Named moves, each a turn or a mirror, and the order they were made in; the first pair answered:
gal (before -> after):
[ -3   1   5   7   9   9  17   3  11  -9   1 -13   3  10  -5  -1  16  17] -> [  4  -1 -15   4  12   2  15   9   6  -9   2  -4   2  19 -11  -4  17  -3]
[  0   1   2   7 -10  -9  -6  -9 -11  -7  -9   6   3  -9  12  17  -4  17] -> [  8   1 -15   4  -6 -15  -7  -2 -15  -6  -8  15   3  -2   8  12  -5  -2]
[ -5 -11 -17   9   9   0  20  15   4  -7  -2  -9   8  13  -4  -6  15  -8] -> [-13  -8   3  11   6   7  23   9   9  -8  -4 -17   9   4   1  -2  15  12]
bol (before -> after):
[  4  13   5  -6 -14  -2 -12  -2   3  -2  -8   1  -6 -14  -4  -9 -13  -1] -> [  7  16  -4  -4  -9  -2  -9  -1   6  -4  -9  -1 -12  -4  -6 -16  -7 -10]
[ -4   5  10 -11   1   3 -12  -1  -1   7   8  -8  16  -6  -3   2 -10  11] -> [  2  12 -11  -5   8   5  -3   4   4   6  10 -12   6  13  -7 -10   1  -7]
[  2  -9  -7  18   9  14  12  11  13 -21   0  -9   4  15 -10   1   8   6] -> [ -3 -16  12  13   2  12   3   6   7 -19  -2  -4  13  -4  -6  12  -3  22]
[ -8  21   4  -9 -10   7   0 -12   4  -2  -2   7  10  -4  -2  -9   3   4] -> [ -7  23  -1  -7  -9   8   1 -11   6  -3  -1   5   7   2  -5 -12   6  -1]
duf (before -> after):
[  9  -3  -4   1   5   3  -8   1   1  -1   1  -4 -10  12  -1   4   3 -22] -> [  7 -11  -2   1   9   2   0   7   0  -4  -1  -5   0  14  -1   5   6 -17]
[-3 -9  6  0  5 -2  5 11 -1 -7  5  1 17 -2  2 -5 -3  8] -> [-5 -3 12  3 -1  2  1  3  2 -6  5 -4  9 -9  4 -5 -6 15]
[-4 -2 -6  4  3 -3  2  9  1  1  1  1  3  7  3  4  1 -1] -> [-7 -3  0  5  2  0  3  9  3  2  1  0  4  4  4  5  0  6]
Now pairs of rows:
Each pair is 2 to 4 moves apart.
[ 14   9 -15  -7  -3   0 -28   1  -1  -5   0  11  -6 -20 -13 -12   5 -21] -> [ 11  20 -17   3   4   9 -12  -1  16  -8   1  -6 -17  -6 -13 -20  20 -17] : gal bol gal duf
[ -1 -18   9 -13 -13  -8  -8  -1 -14  10  -7  11  19 -21   4   7 -20  18] -> [ -3 -25   5 -12  -4  -8   6   8 -11   6  -9   6  28 -11   2   8 -10  22] : duf bol duf bol
[  7 -10   0  -4   0  -8   8  10  -4  -3  -4   9   9  -6  -4   9  -2   3] -> [  7  10   4   3  -7   1  -2  -9   3   0  -1   0 -15 -11   0   2  -6   5] : bol gal duf duf
[ -4 -12   4  -1   7  -5   5  10   3  -6  -1   0  20   5   3   4   2   6] -> [ -7   7  11   5  -4   3  -6 -11  10  -1   1  -9  -5  -4   6  -1  -6  10] : bol gal duf duf
[ -8 -15   0  -4   7  -2  11  12   1   0  -7   1  14   4  -4   1  12  -1] -> [ -2  -1 -11   0   7   2  10   5   6   2  -4  -3  -3  13  -6  -9  15 -13] : duf bol duf gal
[ -5  -9   2  13 -10   4  14   4   8  -4  -8 -12  -6   5  -9   9  11  -4] -> [ -1 -14  -4  10  -9  -1  12   9   3  -3  -9  -5   0   7 -13   9   9 -11] : duf bol gal duf
[  1  14  -4   6   0  18  10  -3  14  -2  -7 -20 -14  18   0 -10  11   5] -> [ -7   2  21   1  -9  15   4  -4   8  -2 -10 -16   3  -5   6   5   1  28] : gal duf gal bol
[  7   1   6  -6  -7  -7 -16  -4 -18   1  -2  15  -3 -13   4   7 -10  -6] -> [ -3   4  24   0  -8   4  -3  -8  -6  -3  -3  -2  -2 -16  10   9  -2  17] : duf bol gal
[  2  13  -5   4  -3   3  -9 -13   2   5   0  -2 -22  -3  -1 -10  -5 -11] -> [ -4  12   3   9   0  10   5 -11  10   0  -1 -16 -18   1   0  -9   7   4] : duf gal bol
[  8   0 -17 -12  -3  -2 -11   7  -4   3   4  12   5   5  -1   2 -10 -20] -> [ -2  15  -3   2  -2  15   6  -3  17  -2   4 -16  -8  12   2  -3   6   2] : gal bol gal
[ -4   2   6  -1  -5   2  -8 -11   0   4  -3  -5  -6  -8   6   1  -7   5] -> [ -6   5   5   0  -4   3  -6 -11   2   4  -3  -8  -8  -6   6  -2  -3   5] : bol gal bol
[-12 -19  18  -9   6   8  13   4   1  -3   0  13  32  -7  -5  15  -6   3] -> [ -2  16 -13   3   4  20   5 -15  13   1   6   3 -16  12 -10 -10  -2 -30] : duf duf bol
[  4 -14 -11  -1  13  -9   6  12  -6  -1   0   1  15   0  -2   0   2 -14] -> [  8  -4 -17  -1   9  -9  -6   3  -7   3   3   4   2  -3  -2  -5  -5 -23] : gal duf gal
[ -7  10   1   4  -6  -1 -15   0   2  14  -2  -1 -13   9 -13 -11  -3 -10] -> [-10  10   4   8  -2   4  -5   3   7  11  -3  -9 -12  13 -13 -11   4  -3] : duf gal bol duf
[-4 -3 -2 -3  2  1 14  2 -3 -9 -4 -1  0  7 -4  2 19  0] -> [ -1  -5   2  -9  -5  -6  -4  -2 -14  -4  -5  14   2  -8  -1   9   5  -4] : bol duf gal bol
